In the rows, 128 means zero.
A single turn carries every row of the set below to another of its rows. Some are shown first; where does it send the rows asked next?
Z_222: [107 146 137 139  85 159  91 110  88 136 116 137 143 147 129 117]
Z_118: [131 111 149 128  97 164 146 148 107 122 124 155 160 123 132 138]
Z_288: [107 118 173 104 135 142 163 113 121 124 113 101 123 127 145 114]
Z_477: [126 142 118 143  90 159 106 142 109 118 110 150 165 123 115 129]
Z_272: [128 122 128 103 124 161  96 103 122 174 151 121  98 154 131 143]
Z_67: [147 135 120 100 124 128  86 132 150 109 137 132 149 110 129 167]
Z_674: [141 119 134 119 117 158  92 115 124 161 160 147 125 143 154 159]
Z_275: [ 98 160 147 113 126 134 118  89  96 136 123  88 124 141 130 101]
Z_878: [144 108 147 141 140 139 166 145 132 127 123 121 146 106 105 125]
Z_819: [132 116 136 117 116 160  98 132 131 163 156 144 136 141 158 164]
Z_534: [102 149 163 126 123 139 120  88 113 140 129  91 105 138 124  94]
Z_491: [124 105 147 111 126 136 114 114 130 158 156 100  85 151 116 153]
Z_932: [112 178 120 154 115 149  98 105 102 144 121 111 136 139 117 112]
Z_147: [128 123 133  96 133 115 109 129 158 112 142  93 119 112 100 164]
Z_885: [105 169 128 141 109 141  88  99 113 130 113 105 125 134 110  99]
Z_367: [128 103 151 108 139 147 119 118 131 156 148 113  85 152 119 161]
Z_953: [104 158 133 144 149 144 138 109 145 132 113  92 114 112 112 106]
Z_815: [128 138 106  86 120 124  84 118 144 133 127  89 112 134 101 137]
Z_502: [125 114 174 115 135 143 174 126 132 125 135 109 123 113 128 115]
Z_375: [138 124 132  93 140 120 106 135 155 105 128 107 121 115 104 169]
Z_717: [117 131 146 128  70 157 113  98  85 124 123 134 152 136 131 130]
Z_76: [110 168 113 161 103 155 102  99 119 131 119 116 135 119 102 117]
Z_911: [139 122 133 145 140 139 161 147 148 118 105 119 135 106 119 116]
Z_913: [129 139 111  78 135 133  92 115 148 127 124  95 112 125  97 145]
Z_501: [141 139 129 159  98 160 120 140 108 130 118 144 171 123 110 141]
Z_93: [139 119 144 125 125 148 165 153 139 110 123 131 151  99 114 128]
Z_713: [118 146 154 124 144 130 146 110 144 122 126  86 111 109 109  98]
Z_540: [117 155 141 129  86 155 101 110  84 129 118 129 166 141 129 133]
Z_537: [147 131 113 161  93 149 125 136 123 118 112 143 155 113 109 127]
Z_840: [128 100 161 122 130 142 123 131 141 146 166 125 115 130 136 177]
Z_110: [139 150  99  85 120 141  73 113 143 131 133 119 139 120 122 144]
Z_665: [ 86 150 159 115 110 152 122  78 100 134 123  99 123 136 133 115]
Z_66: [121 111 166 103 145 127 166 118 118 124 124  95 132 118 121 110]
Z_475: [141 101 157 124 132 143 115 130 133 143 157 139 112 140 141 177]
Z_602: [135 131 125 100 126 132  98 142 159 116 141 125 155 105 129 172]
Z_414: [140 106 160 120 104 149 149 139 105 116 119 137 174 118 121 143]
Z_481: [137  98 159 116  96 146 154 132 106 115 113 137 152 127 143 129]
Z_498: [115 146 138 136 156 129 144 110 127 140 126  87 112 122 111  96]
Z_625: [128 121 122 107 111 154  88 114 121 175 145 118 106 161 138 140]
Z_765: [135 145  98  90 113 141  74 131 144 136 127 120 149 127 131 146]

Z_93 moves to Z_118
Z_147 moves to Z_840
Z_501 moves to Z_540
And these:
Z_110 moves to Z_272
Z_953 moves to Z_288

A single turn carries every row of the set below to another of its rows. Some are shown first; where does it send the rows asked next?
Z_633: [112  89 137 128 138 136 100 137 145 121 142 163 138]
Z_939: [140 117  90 122 148 133 105 132 114 165 153 121 126]
Z_196: [116 158 147 135 121 105 132 115 124 114  84 117 129]
Z_360: [142  98  88 140 119 129  95 120 110 131 120 137 153]
Z_749: [155 100 124 114 104 141 115 142 128  93 126 151 110]
Z_157: [137 172 154 139 130 121 137 111 146 123 116  93 125]
Z_71: [118 159 120 128 154 110 124 121 116 166 126 101 126]
Z_541: [149 123 102 139 103 155  99 142 105 148 139 126 162]
Z_376: [159 126 137 115  92 164 119 161 119 113 142 140 124]
Z_188: [150 159 164 125 122 133 141 125 153 104 127 106 108]
Z_816: [173 105 104 134 122 153 102 126 139 127 157 122 134]
Z_700: [151 109  99 108 141 142 110 143 122 148 162 131 110]
Z_745: [164 135 153 118 116 147 132 135 153  99 144 120 103]
Z_104: [123 167 129 146 110 131 120 127 106 152 109 106 163]
Z_122: [115 169 139 119 148 111 139 127 125 150 124 103 108]
Z_357: [101 114 167 123 136 128 119 138 152 108 128 158 122]
Z_847: [127 138  97 130 153 119 111 122 113 173 138 108 136]
Z_921: [110  96 155 121 136 136 110 141 151 111 138 163 126]
Z_811: [114 147 122 148 126 105 118 108 114 133  88 114 151]
Z_177: [144 124 147 112 107 131 132 142 133  86 111 143 100]
Z_978: [145 143 108 155 135 127 106 102 131 151 130  96 159]
Z_846: [125 160 149 106 143 121 143 139 132 134 131 113  89]
Z_199: [142 139 142  98 137 133 137 150 134 126 146 126  83]
Z_163: [155  89 101 126 111 140  99 135 118 110 129 148 131]
Z_667: [ 97 105 130 143 147 122  96 121 135 141 128 148 160]
Z_278: [135 165 132 152 136 120 121 102 138 141 118  90 148]
Z_718: [148 149 157 114  93 154 135 158 125 108 129 131 116]
Z_868: [123 178 153 136 106 131 134 136 115 137 105 108 144]
Z_516: [175 113 127 121 117 155 116 135 148 107 155 127 115]
Z_746: [127 148 158 121 113 117 140 131 132  95  95 128 110]
Z_896: [128 124  97 151 125 114 100 109 109 141 101 121 159]
Z_179: [136 146 109 148 110 142 104 131 101 156 123 113 172]
Z_53: [133 170 163 122  99 140 141 147 123 118 114 119 125]
Z_958: [107  91 128 136 143 132  95 129 140 133 138 157 153]
Z_980: [150 118 121  99 137 144 124 152 131 132 159 133  91]
Z_100: [ 88 120 143 144 149 115 105 118 139 140 118 141 157]
Z_998: [ 86 130 160 137 145 114 116 122 144 129 114 141 145]
Z_112: [160 115 113 124  96 164 106 155 111 131 147 137 143]
Z_231: [161 118  95 147 129 140  98 112 131 145 146 109 153]
Z_381: [ 91 127 170 128 142 118 122 130 148 117 118 149 132]

Z_122 moves to Z_71
Z_746 moves to Z_196
And these:
Z_718 moves to Z_53
Z_381 moves to Z_998
Z_231 moves to Z_816

A single turn carries every row of the set below to another of its rows. Some are shown first; where does it send the rows asked next?
Z_542: [145 112 149 163 124 125 140 106  96 139 137 103 105 108 127 132 109 149
 133 101 116  98 126 101 115 143 140]
Z_265: [ 99 111 112 143 128 155 158 121 113 100 124 162 176 105 151 147 136 141
 125  95 133 122 113 114 188 150 104]
Z_29: [136 141 129 136 123 148 154 133 139 117 128 136 144 142 120 125 150  54
 100 108 164 137  97 121  85 140  94]
Z_251: [102 139 109 124 112 115 150 118 116 126 147 134 161 139 119 119 109  81
 149 119 109 156 138 157 140 143 143]
Z_782: [134 135 143 140 128 142 137 129 143 119 107 131 162 146 108 128 153  78
 111  95 179 148  99 126  93 141 102]
Z_574: [126 126 120 146 131 162 150 139 130 113 138 131 152 128 132 136 163  55
 120  89 168 145 101 121  99 138  80]
Z_486: [131 129  86 122 116 114 183 105 117 147 141 112 153 141 120 129 123 102
 138 120  93 148 141 121 126 120 137]
Z_54: [132 129 104 118 114 133 184 117 103 116 143 138 166 139 130 123 129 116
 140  94  79 138 135 154 126 156 152]
Z_415: [146 121 132 160 124 144 148 112 156 107 142 137 146 127 124 129 135  69
 107 106 158 152  99 132  94 129  94]
Z_47: [147 120 150 141 133 134 140 151 110 145 127  98  95 126 109 139 122 139
 136 119 121  84 120  95 119 146 131]
Z_151: [ 95 117 120 120 133 156 156 143 108 110 128 172 161 127 135 129 149 134
 100  78 134 108 108  89 185 152 123]
Z_23: [ 82 105 112 138 121 161 156 148  90 122 130 139 166 106 140 149 138 136
 130  70 139 109 117  95 176 164 105]
Z_321: [143 103 148 152 113 140 142 133  77 147 146  99  94 116 114 133 127 115
 136  91 135  89 125 100  95 143 125]
Z_621: [135 119 147 139 116 127 142 131  85 152 125 102 103 126 113 129 116 138
 125 104 122  80 129  93 102 158 135]
Z_433: [ 81 127 109 123 132 160 163 146 106 113 114 154 175 120 139 145 140 130
 117  94 137 106 115 101 180 169 105]

Z_621 moves to Z_29
Z_321 moves to Z_574
Z_151 moves to Z_47
And these:
Z_54 moves to Z_486
Z_542 moves to Z_415

A single turn carries every row of the set below to another of its rows. Some are shown first; where does it send the rows asked next?
Z_128: [166 107 152  66 117 111 142 111 124  98  90 148 139 109 138 113  98 108]
Z_31: [ 90 115 126  79 162 117 139 109 163 122 109 118 141 133 154 125  79 121]
Z_30: [124 137 139 109 110 108 109 127 124  97 106 188 151 148 127 109 131 162]
Z_336: [116 108 108 149 112 134 143 121 137 128 138 163 153 146 141 134 107 145]
Z_296: [153 152 124 120 140 110 107 165 128 119 136 121 145 169 166 122  92 134]
Z_73: [105 102 117 124 129 147 115 156 110 121 122 147 129 161 135 159  93 119]
Z_964: [134  96 114  81 168 152 131 125 103 114 135 156 118 129 162  93  95 135]
Z_828: [127 118 161  86 136 136 109 134  84 112  77 165 125 135 121 130  95 136]
Z_528: [154 102 126  87 121  91 116  98 146  81 101 131 133 112 128 126 113 153]
Z_566: [109 143 177 111 121 104 125  93 136 110  93 152 131 107 139 138 102 145]
Z_205: [115 120 120  55 115  86 131 148  95 121 143 133 150 154 119 118  84 156]
Z_991: [110 141 115 117 133 102 138 105 141 144 122 106 152 159 150 100  74 127]
Z_687: [133 111 130  63 109  98 103 129 122  67 105 150 122 137 134 110 119 109]
Z_211: [136 134 130 116 143 132 124 117  85 130 145 124 108 137 172  94  78 121]
Z_442: [130 137 162  57 120  90 139 150 100 122 149 121 135 123 146 144  74 138]
Z_206: [109 122 150 134 116 143 148 124 126 130 134 149 129 123 162 156  90 102]
Z_401: [141 136 129  95 151 117 124 156 166  97 144 156 150 138 181 121 118 134]
Z_954: [126 132 138  77 105  81 150 118 110 119 171 141 143 118 144 111  92 167]

Z_964 moves to Z_31
Z_211 moves to Z_991
And these:
Z_30 moves to Z_828
Z_528 moves to Z_687
Z_205 moves to Z_442
Z_206 moves to Z_336

A single turn carries every row of the set below to another of its rows. Some are shown first; where does it send the rows asked next?
Z_547: [149 115 119 140  90 108 129 146 153 106 104  85 115 175 125 146 155 120
 119 153  74 134 112 134 113 141 122 146 137 145]
Z_877: [140 109 137 117  98  82 165 115 141 112 126 124 111 164 128 116 120 151
 123 151 121 126 122  96 131 129  92 101 146 168]
Z_248: [150 123 137 134  98 100 106 148 141 138 135 131  95 156 139 140 149 157
 141 185 134 138  98 105 126 132 141 126 124 125]
Z_419: [118 126 113 133 110  93 165 141 139 109 127  97 116 160 123 108 135 160
 135 147 112 113 110 115 112 120 103 113 163 152]
Z_590: [131 138 141 118 110 159 165  90 106  85 119 134 103 162 122 104 140 112
 108 119 114 152 134 133 121  97 118 133 137 133]
Z_634: [ 89 154 130 125 115 105 144 132 112 149 146 116 126 121 140 145 111 101
 123 111 129 118 135 170 145  88 131  96 153 114]
Z_686: [142 109 104 141  91 111 122 144 132 131 114  92 111 162 141 154 160 128
 138 161  88 140 115 126  89 114 131 149 157 128]
Z_197: [ 95 149 132 115  93  93 161 120 116 130  78 148 112 159 136 131 104 123
 138 124 117 121 162 131 135 103  86 123 147 138]
Z_826: [164 141 116  92  90 127 107 101 146 112 125 104 105 134 142 141 118 115
 131 140 107 146 100 122 154  94 116 109 117 105]
Z_215: [101 114 163 110  98 123 170 135 109 141 150 144 132 139 133 146 116 103
 159 127 141 138 131 124 124  99 112  89 126 146]
Z_651: [153  84 175 130 101  78 139 117 125 153 111 161 126 162 129 163 130 105
 114 120 127 135 117  99 141 136 130 104 126 156]
Z_737: [141 123 105 131  88 117 129 154 140 131 123  97 116 166 145 152 155 129
 137 152  80 133 111 122  95 106 128 155 170 128]
Z_635: [152 124 136 135 102 152  98 125 143 146 132 109 124 154 148 127 192 110
 126 134 124 122 113 117 116 129 152 144 153  89]
Z_8: [111 159 108 124 105 118 117 171 137 155 128 141 103 121 128 147 156 124
  88 113 117 119 156 121 150  83 126 126 166 109]
Z_946: [162  84 128 132 115 136 158 136 177 110 125 134 121 167 138 130 147 138
 147 103 116 128 153 117 126 115 108 151 123 125]
Z_596: [124  92 154 123  94 103 163 132 153  89 153 131 109 152 154 111 123  94
 123 102 112 119 107 123 128 125 159 128 147 143]
Z_165: [152 116 140 132 117 132 125  96 122 140  85 138 132 153 139 123 109  89
 125 146 178 109 116 120 129 148 143 134 120 127]
Z_127: [130 122 102 106  87 159 120 122 129  84  98 128  86 147 114 124 135 111
 136 132 130 138 121 112 131  90 103 118 121 130]
Z_983: [126 135 101 142 112 126 126 142 131 172 139 144 141 145 112 132 164  98
 100  91 104 124 133 161 103 113 161 125 136 112]
Z_937: [147 164 117 139 104 142 110 131 138 156 146 107 117 153 162 123 180 140
 116 126 129 114 124 121 127 109 130 144 170 108]
Z_606: [181 130 147 146 106 111 115 132 118 145  90 122 138 136 110 139 116  93
 132 113 134 100 118 150 138 153 145  97 107 137]
Z_62: [ 92 121 144 120 111 106 176 134 106 145 142 145 126 145 147 156 126 145
 131 135 129 145 138 113 114  96 105  97 129 153]
Z_12: [149 125 163 136  97 105 120 129 115 150 111 116 136 137 115 142 108  80
 145 113 153 108 128 147 148 139 142  84 115 153]
Z_150: [165 151 127  82 109 128 120 133 121 133 139 118 120 138 134 150 165 134
  98 123 101 147 123 123 142 119 120  99  82 118]
Z_524: [142 141 116 103 127 123 109 137 144 156 113 154 108 124 136 123 157 123
  78 105 134 116 160 115 154  96 144 139 162 102]
Z_292: [169 102 166 128 104  98 133 121 114 163 103 173 120 149 124 167 138  81
 113 109 127 127 107 112 128 145 141 109 131 132]
Z_867: [104 158 128 112 124 117 147 151 126 137 120 124 123 121 122 138 110  87
 113  93 123 119 156 178 156  94 133 117 131 129]
Z_229: [107 155 161 130  81 107 139 141 123 114 101 110  97 165 143 145 116 126
 163 169 124 130 109 138 125 127 111 125 124 139]
Z_677: [ 85 147 125 130 113 107 153 143 114 152 157 106 118 124 143 135 112 110
 122 113 123 115 144 161 149  95 127 104 146 112]
Z_293: [157 149 148 121 113 115 123 147 146 147  66 152 133 128 106 158 111  91
 107 117 143 137 154 125 152 110 145 129 126 155]
Z_648: [143  90 153 129 108 128 126 135 144 132  71 136 131 171 116 160 150  74
 111 140 131 121 120 132 100 134 155 146 142 107]
Z_839: [136 127 108  73  87 123 116 145 147 159 138 110 111 146 138 151 147  81
 131 116 146 122 154 117 149 139 117 157 127 123]
Z_268: [150 160 125 141 109 138 106 113 138 156 132 109 117 146 155 124 184 143
 110 127 130 123 114 123 121 108 142 146 172 108]
Z_934: [159 113 146 150 141  95 144 101 123 136  87 150 127 169 109 131 135 102
 100 114 142 105 130 139 153 163 110 122 129 127]
Z_637: [117  96 152 108  91 115 135 173 107 108 145 129 135 143 116 118 127 123
 110 122 111 108 177 124 147 132 143 117 116 145]
Z_484: [118 133 125 141 108  82 163 132 140 101 118 100 113 156 120 116 136 151
 126 155 115 121 108 118 108 123 101 100 159 156]
Z_735: [141 139 122  92 121 100 140 138 110 107 147 130 116 130 106 117 182  91
  96 119 106 134 116 128 138 128 132  79 128 107]
Z_588: [115 153 100 122 114 121 105 162 130 156 111 144 108 120 121 150 162 128
  90 107 126 118 155 133 146  83 129 126 160 114]
Z_807: [134 106 161 134 111 126 137 128 124 127  66 152 131 163  96 162 118  71
 103 145 126 123 124 136 116 137 134 140 132 116]
Z_605: [164 128 137 122 129 128 122  98 145 153  84 137 132 151 145 120 131  94
 116 129 185 113 138 123 137 131 153 143 144 118]
Z_893: [100 140 123 124 106 115 154 103 119 164 119 170 139 144 130 112 143  96
 127  87 134 116 146 127 117  97 118 108 166 110]
Z_242: [154 100 155 154 128  89 141 114 144 118  83 119 133 184 110 129 144 118
  97 123 126 103 122 143 139 161 120 121 126 138]
Z_332: [174 135 144 131 113 109 124 133 146 136  62 164 135 128 118 151 109 103
 107 134 134 137 121 102 144 125 145 133 117 150]
Z_842: [160 143 154  91  82 142 138 134 188 121 118 102 111 152 102 130 136 110
 116 112 123 104 133 129 112 123 115 138 163 105]
Z_503: [167 139 107 143 120  92 107 143 159 151 141 130 115 146 114 124 150 147
  83 141 103 128 112 141 127 126 165 131 139 119]
Z_294: [127 159 170 103 107 104 136 134 146 130 155 126 154 129 124 124 140  99
 115 125 122 141 148 109 190 126 131 140 141 125]
Z_857: [ 84 120 146 119 108 109 185 145 114 146 150 137 123 142 141 145 126 146
 131 132 117 145 128 106 115  96 113 109 138 146]
Z_17: [141  98 109 105 128 109 159 109  86 107 140 142 113 151 125 118 151  87
 112 124  93 154 155 140 131 108 129 120 140 108]

Z_651 moves to Z_12
Z_877 moves to Z_215
Z_839 moves to Z_842
And these:
Z_127 moves to Z_590
Z_503 moves to Z_248
Z_332 moves to Z_165
Z_937 moves to Z_737
Z_62 moves to Z_634

